One vector is turned by the same rotation once a tick. Each row is the vector after some number of ticks, and that number follows the row.
The counts run from 0 to 747.
[ 2.40  0.41  2.67  0.31 -0.26 -4.03 -0.14  0.32 -1.25  0.06  0.63  1.97
  0.22 -3.61  1.95  2.78 -2.28  3.02 -2.21  0.14  1.92  0.36 -1.16 -1.11
  1.78  2.23 -1.18  0.38 -4.24 -0.37 -2.16 -0.48  1.22]
28
[-4.14  1.85  2.20 -1.69 -0.54 -2.50 -2.64  0.65  1.40  1.39  1.23  2.33
 -1.08  1.73 -0.55 -2.70  1.62  3.31 -0.52 -2.37 -0.88 -0.20 -2.20 -0.95
  2.41  2.18  4.02 -0.53 -2.89 -1.62  0.18  2.32 -0.35]
193
[ 1.57  0.00  3.66 -1.91 -2.31 -1.90 -2.34 -2.00 -0.77  3.31 -0.15 -1.34
 -0.40 -0.53  3.51 -2.04 -1.89  2.20  0.31  1.03  1.83  2.84 -2.24 -0.20
  2.66  0.28 -1.62 -0.21 -3.38  0.30  0.80 -0.68 -1.80]
165
[ 0.46 -1.17  1.75 -1.94  0.11  1.30 -3.36 -2.22 -0.64  1.36 -1.73  0.01
 -1.24 -0.98  2.24 -3.06 -1.70  1.78 -0.66 -0.52  1.76  1.09 -0.57  0.79
  1.81 -0.37  3.90  3.30 -3.98 -1.52  2.45 -0.66  0.78]
629
[ 1.68  1.59 -0.38  0.09 -1.13 -4.27  0.54  1.36 -0.99  2.22  0.40  1.40
  0.13 -2.82 -1.53  1.49 -1.77  4.14 -2.18 -0.50  0.82 -0.03 -2.09 -2.15
  3.44  0.79  3.46  1.78 -1.81  0.07 -2.10  1.45 -0.14]
339
[ 3.46 -1.71  0.37 -0.61  0.90 -4.36  1.76 -0.59 -3.18 -0.33 -2.48 -0.24
  0.20 -2.84  2.45 -0.55  2.38 -0.18  0.93  1.27 -0.51 -1.53 -0.37  0.68
  0.44  0.50 -4.44  0.14 -3.56 -1.35 -1.50 -4.34  0.02]
178
[ 1.39 -0.78 -2.36 -1.10  0.88 -2.75 -1.56  2.00 -0.50  4.15 -1.12  1.98
 -1.06 -0.58  0.76 -4.46 -1.08 -0.04  0.35 -2.61 -1.75  2.05 -2.87 -0.74
  1.73 -0.73  1.76 -2.36 -1.35 -0.04  0.71 -3.44  0.12]
517
[ 1.69 -2.82 -2.17 -0.74  3.02 -2.31  0.73 -0.60 -2.91 -0.32  0.13  1.02
  0.66 -4.39  0.31  0.57 -1.57  2.56 -0.89 -1.78 -1.54  0.66 -0.34 -0.56
  0.59 -1.96  3.20  1.97 -4.49 -0.78 -0.24 -1.39  2.44]
598
[-0.65 -0.89  3.89 -0.48 -0.41 -1.20 -0.02 -1.39  0.05 -1.51 -0.55  3.35
 -0.12  3.59  3.94  3.78  0.18 -0.60 -2.54 -0.66 -0.32  0.29  4.75  0.20
  1.07 -1.60 -0.08  1.64 -3.14 -2.49 -0.88 -0.59  1.77]
278
[ 0.32  0.22  1.52 -4.42  1.48  0.67  1.76  0.55  1.70  0.40  1.30  2.64
  0.31 -1.12  2.87 -1.62 -2.40 -1.80 -1.75 -1.40 -2.54  2.02  3.80 -0.88
  1.19 -1.15  2.02  3.57  1.35 -3.09  2.74 -1.51  2.01]
280
[ 1.08  0.99  4.37  0.21 -3.21 -2.14 -2.28 -1.16  0.69  4.14 -3.04  1.14
 -2.88  2.38  1.01 -0.30  1.16  0.10  0.54  0.27 -1.02  0.05 -0.17  0.26
  2.46  0.80 -1.85 -3.05 -1.31 -1.12 -0.53 -2.19 -2.28]
303
[ 1.67 -1.99  1.12 -1.23 -0.99 -1.64  0.31  0.35 -0.17  3.65 -1.47  0.30
 -2.17 -2.21  2.48 -3.59 -0.47  1.17 -0.65  0.34  0.54  0.73 -2.69  1.14
  3.32 -0.10 -0.61 -2.95 -4.21  3.89 -0.16 -1.37  1.41]
449
[ 0.09  1.87  1.95 -2.18  2.17 -2.33 -2.77 -0.41 -1.38  0.20  0.11  1.41
  1.01 -2.38  0.22 -4.21  0.87  0.25  0.92 -1.73 -1.79  0.07  0.66 -1.52
  0.26  3.33  1.25  3.35  0.09 -5.67  1.79 -0.98 -1.10]
465
[ 1.09  1.35  0.41 -3.96 -0.88 -1.42  1.39 -0.29 -1.33 -1.47 -2.53 -1.39
  1.30 -1.00  2.57 -4.50  2.93  2.63  0.70 -1.24  0.54 -0.35 -2.84  2.19
  1.37  1.76  0.91  2.06 -1.34 -2.39  1.20 -2.32 -1.83]
328
[ 0.29 -0.96  0.70  1.01 -0.53 -4.28 -2.90 -1.67  0.13  1.09 -1.69  1.83
  3.04  2.25 -0.69  0.11  2.92 -1.21  0.56  2.81 -1.27 -1.20  3.37 -2.15
 -0.31  2.88  0.23  4.21 -1.23 -1.02 -0.13  2.68 -1.28]
468
[ 0.21  2.81 -1.07  0.23 -1.27 -3.88  2.20  0.06 -0.25  1.71  1.46  1.13
  1.78 -1.65 -2.42  2.95  2.20  2.69 -1.71 -0.45 -1.82 -0.50  1.48 -1.15
  1.17  1.54  2.64  4.22  1.98 -0.65 -1.04  0.82 -1.71]
649
[-0.32 -0.17  0.76 -1.86  0.54  1.42 -1.15  0.41  1.64  0.87 -3.13  3.96
 -1.67  3.29  2.26 -1.99 -0.92 -0.61 -1.41 -2.27  0.29  0.72  0.81  0.54
  2.32 -0.93  5.53  2.13 -1.31 -2.50  1.05 -0.66  1.99]
590
[ 0.51  1.12  3.51 -3.40 -1.21  2.26  3.17 -3.27  0.91  0.38 -0.09 -0.99
 -0.19 -1.27  2.11 -0.12  2.81  0.92 -0.74  0.62 -2.81  0.02  3.85  1.68
  0.88  0.20 -1.62  2.86  0.49 -1.60  2.92 -1.56 -0.04]
143
[ 0.08 -1.36  0.53  1.48 -1.00 -2.53 -2.56  1.62  1.62  2.31 -2.10  5.54
  0.13  4.09  0.67  0.05 -0.67 -0.78 -0.91  0.02 -1.42  1.40  1.85 -2.55
  0.26  0.05  3.09  0.75 -3.15 -0.36 -0.05  0.36  1.00]
128
[-0.59 -1.92  0.05  1.15  0.68 -3.22 -2.70 -2.25 -0.12  1.14 -1.91  0.91
  0.99  0.91 -2.60 -0.10  4.98  0.72  0.15  1.92 -1.96 -2.78  2.44 -2.13
 -0.07  2.91  1.34  2.78 -2.85 -0.86  0.08  1.58 -0.23]
576
[ 1.78 -1.90  1.22  1.08  1.69 -0.57  0.89 -1.17 -0.65 -0.46 -2.14  2.70
  0.56 -0.81 -0.49  4.39  0.60  0.89 -1.51  1.42 -1.98 -1.90  4.95 -1.26
 -0.57 -1.23  1.10  3.53 -3.29 -2.36  0.77 -0.63  2.16]
102
[-0.06 -3.26 -0.60 -3.29  0.90  1.01  0.38 -0.06  3.59  1.53 -0.01  2.47
 -0.16  0.09  1.15 -2.62 -0.57 -1.66 -1.21  1.48 -1.99  1.26  3.49 -2.13
  1.36 -1.46  1.83  0.95 -2.47  2.15  2.51  0.91  2.69]
633
[ 0.68  1.29 -1.78 -4.06  0.78 -3.33  1.52  0.45 -2.22 -0.87 -0.88 -1.06
  2.01 -1.23  1.73 -4.03  1.08  2.17  0.93 -2.02 -0.18 -0.21 -2.18  0.00
  2.40  0.26  3.38  2.64  0.02 -3.62  0.91 -1.03 -1.97]
435
[-0.11 -1.13  3.54 -1.59  2.40 -0.41 -1.10 -3.91 -2.80  1.36  0.69 -2.04
 -1.57 -4.50  2.76 -1.47  0.63  1.69  0.78 -1.03 -0.22 -0.63  0.20  2.36
  2.33 -0.25 -0.97  0.41 -3.02 -1.21  0.90 -3.39  0.04]
423
[-0.60  0.57  1.29 -0.64  0.74 -0.68 -1.37 -1.16 -0.76  2.70 -3.81  0.74
 -1.35  1.94 -0.68 -3.22  3.96 -0.40  1.99 -1.50 -2.77 -2.06  0.20  0.47
  1.44  0.66  3.23 -0.08  0.52 -3.91  2.10 -2.27 -2.15]
616
[-2.14 -1.14 -0.26 -0.71 -0.04  0.98  0.86 -0.78  2.83  1.45 -2.25  1.88
 -1.88  2.65 -0.86  0.64  3.38  1.54 -1.91 -0.36 -1.63 -1.67  1.39  0.26
  2.48 -1.56  5.63  0.72 -3.23  1.34  0.63  1.20  2.86]
374
[-0.05  1.18  1.36 -1.15 -0.91 -4.45  2.91 -0.35 -0.66 -0.01  3.13  0.64
  2.32 -3.43  2.93  1.16  0.97  2.37 -2.07 -1.42 -1.47  2.33  0.31  2.00
 -0.76  1.43 -2.26  2.78 -0.32  2.13 -0.69 -1.57  0.52]
678
[ 0.83  0.54  3.37 -1.44  0.21  0.64 -2.24  0.76  1.34  1.91 -2.20  4.62
 -2.05  0.81  2.13 -3.58 -1.88 -1.48 -1.06 -1.68  1.80  0.66  0.93  0.65
  3.03  1.37  3.85  2.15 -0.71 -2.51  1.35 -0.61  2.52]
698
[-0.07 -1.57  1.46  3.20 -2.44 -2.58 -0.89 -1.54  1.76  3.88 -2.01  1.63
 -0.34  3.25 -1.11  2.24  3.08  0.13 -1.49  2.31  0.03 -1.76  2.14  0.49
  2.56  1.63  1.05  0.93 -1.92  3.06 -1.22  1.53  0.54]
265
[ 0.00 -1.53  1.74  1.57  0.77 -4.91  0.16 -0.63 -0.87  2.91  3.66  1.42
 -0.87 -3.92  0.62  2.75 -1.22  0.63 -0.85  1.31 -1.60  1.00  1.58 -1.15
  1.81 -1.20 -2.51 -2.17 -2.31  2.27 -1.92 -1.11  1.05]
420
[-0.36  0.43  1.33 -3.50  0.57  1.50  4.16 -0.75  1.12  0.68  2.26  0.76
 -2.28 -4.09  1.99 -1.03 -0.44  1.72 -1.11 -1.67 -2.81  1.83  1.65  0.29
  3.08 -2.41  1.36 -0.08 -0.09  0.39  2.12 -2.90  1.83]
65
[-0.48 -0.25 -2.66  1.29  1.13 -5.80  3.66  1.78 -2.19 -0.35  0.79  2.92
  1.89 -0.55 -0.44  1.86  3.76  1.52 -0.64 -2.70 -3.42 -1.66 -0.52 -0.18
  0.11 -0.25  0.74  0.21 -0.50  0.09 -3.05 -1.38  0.39]
257
[ 0.88 -0.93  0.46 -3.50  0.22  0.56  5.65 -2.71  0.19  0.20 -0.11 -2.85
  0.43 -2.65  0.58 -1.36  3.89  1.74 -0.22  0.65 -2.38 -1.71  2.45  2.09
  2.81 -0.65  0.37  2.33  0.70  0.74  1.64 -1.87  0.96]
608
[ 1.19 -0.81  3.58  0.69 -1.34 -1.87  0.24 -2.72  1.20  3.87  1.29  0.88
 -0.09 -2.24  1.19  1.37  1.22 -1.35 -0.30  3.22 -2.62  0.76  4.72 -0.15
  0.24  1.70 -4.09  1.05  0.45  0.89  1.44 -0.26 -0.12]
497
[ 0.15  2.14 -0.68 -2.00  0.59 -2.64  0.85  0.49  1.03  1.74  1.85  1.66
  1.68 -1.15 -1.80 -1.27  1.18 -0.71 -0.14 -0.53 -3.48  0.11  3.20 -2.67
  1.78  1.03  2.86  4.30  3.84 -2.36  1.44  1.46 -0.98]
77
